In the rows, zero is written as 128.
Rotation paths and how fast each direction turns (degrees per step)
Each turn is a multiple of 5 degrees from 10 to 175, or 0.
Each row of a path follows its step; steps can be skipped.

step 0: [127 130 123 128 129 127 133 132 116 126 121 127 127 133 128 122 112 120
 125 131 130 125 125 129 134 124 129 131 138 124]
step 1: [126 126 131 118 139 125 137 129 120 129 119 131 132 127 131 129 129 124
 136 131 134 132 123 129 134 115 126 129 132 133]
step 2: [119 127 130 134 135 130 131 133 128 129 127 133 138 130 132 121 133 125
 133 131 130 127 121 128 129 128 138 122 142 133]
step 3: [135 130 136 127 127 131 133 136 128 126 133 125 130 128 132 126 133 129
 132 138 136 123 129 128 132 128 126 127 146 120]
step 4: [135 136 130 132 141 131 134 133 132 133 140 135 122 127 133 131 135 129
 133 131 129 124 129 122 131 121 128 127 130 129]
step 5: [126 138 120 136 129 124 131 135 139 139 131 129 125 121 130 129 131 121
 120 132 135 126 126 129 125 128 130 121 132 121]
step 6: [139 133 131 127 125 130 125 126 125 141 131 135 123 127 117 130 124 118
 126 132 134 127 127 129 129 125 126 126 131 118]
step 7: [130 132 127 131 132 128 127 125 130 127 122 134 127 122 116 140 130 123
 130 126 129 135 120 121 127 118 124 118 127 126]
step 8: [128 126 123 130 126 133 111 130 128 130 124 136 132 125 127 129 131 129
 123 126 131 137 122 129 133 131 129 114 134 125]
step 9: [143 128 137 130 127 125 117 133 129 125 124 127 131 131 124 133 124 137
 126 124 124 125 123 130 136 126 123 123 134 124]
step 10: [134 134 127 131 130 124 124 130 135 119 128 138 130 126 140 134 122 132
 128 127 121 134 123 127 139 124 127 129 122 127]
step 11: [133 126 131 127 128 115 122 134 134 133 127 132 135 125 140 122 123 120
 117 122 126 129 123 132 127 132 124 128 127 129]
[129 128 131 127 124 129 127 124 129 128 128 125 126 130 127 127 125 127
 129 130 127 125 129 125 131 127 126 128 131 126]	120
[129 126 128 123 127 127 127 129 126 127 128 130 125 128 130 126 129 126
 126 125 131 129 131 130 127 130 126 127 131 125]	135

step 0: [126 129 130 128 131 135 127 137 132 130 131 121 132 136 123 131 125 142
 131 122 127 119 123 128 136 130 125 128 131 129]
step 1: [128 131 130 119 131 127 123 128 119 133 133 128 138 122 127 119 127 126
 127 128 130 133 132 116 127 127 117 132 133 130]
step 2: [128 127 112 126 123 119 125 129 130 130 125 119 125 132 129 127 126 124
 126 125 122 123 127 132 121 124 118 130 126 128]
step 3: [132 125 134 134 118 131 126 134 137 127 132 133 134 139 128 121 128 119
 126 132 130 122 132 128 132 128 129 136 129 123]
step 4: [123 125 129 125 132 119 130 120 130 132 133 137 128 118 125 129 120 123
 125 131 130 120 128 129 127 117 133 126 133 124]
step 5: [131 127 129 130 127 126 121 137 133 127 133 125 124 120 134 140 130 129
 134 129 125 120 126 130 134 134 124 119 124 123]
step 6: [135 135 136 122 120 134 128 128 125 128 132 127 131 122 123 127 132 124
 128 120 126 126 133 131 129 131 132 127 139 139]
step 7: [125 132 125 128 134 126 123 119 125 126 132 122 118 127 117 119 125 130
 128 121 127 129 126 136 134 129 120 129 126 123]
step 8: [134 128 126 131 133 130 129 137 132 131 127 131 127 134 115 127 137 128
 125 129 126 122 133 117 126 133 123 129 121 128]
step 9: [121 137 129 123 125 124 130 123 125 131 128 131 135 130 129 132 124 128
 116 129 135 120 136 131 127 126 126 136 122 134]
step 10: [125 125 128 129 131 114 125 130 136 125 127 126 131 125 137 124 129 131
 132 120 120 121 124 123 135 129 131 137 124 124]
step 11: [133 131 133 122 126 128 131 135 137 130 136 123 133 124 124 131 128 121
 140 129 136 130 131 127 119 122 131 132 126 129]
[127 127 128 131 129 129 131 128 124 127 126 128 125 130 131 130 127 130
 128 130 128 134 128 127 126 129 131 129 130 127]	0
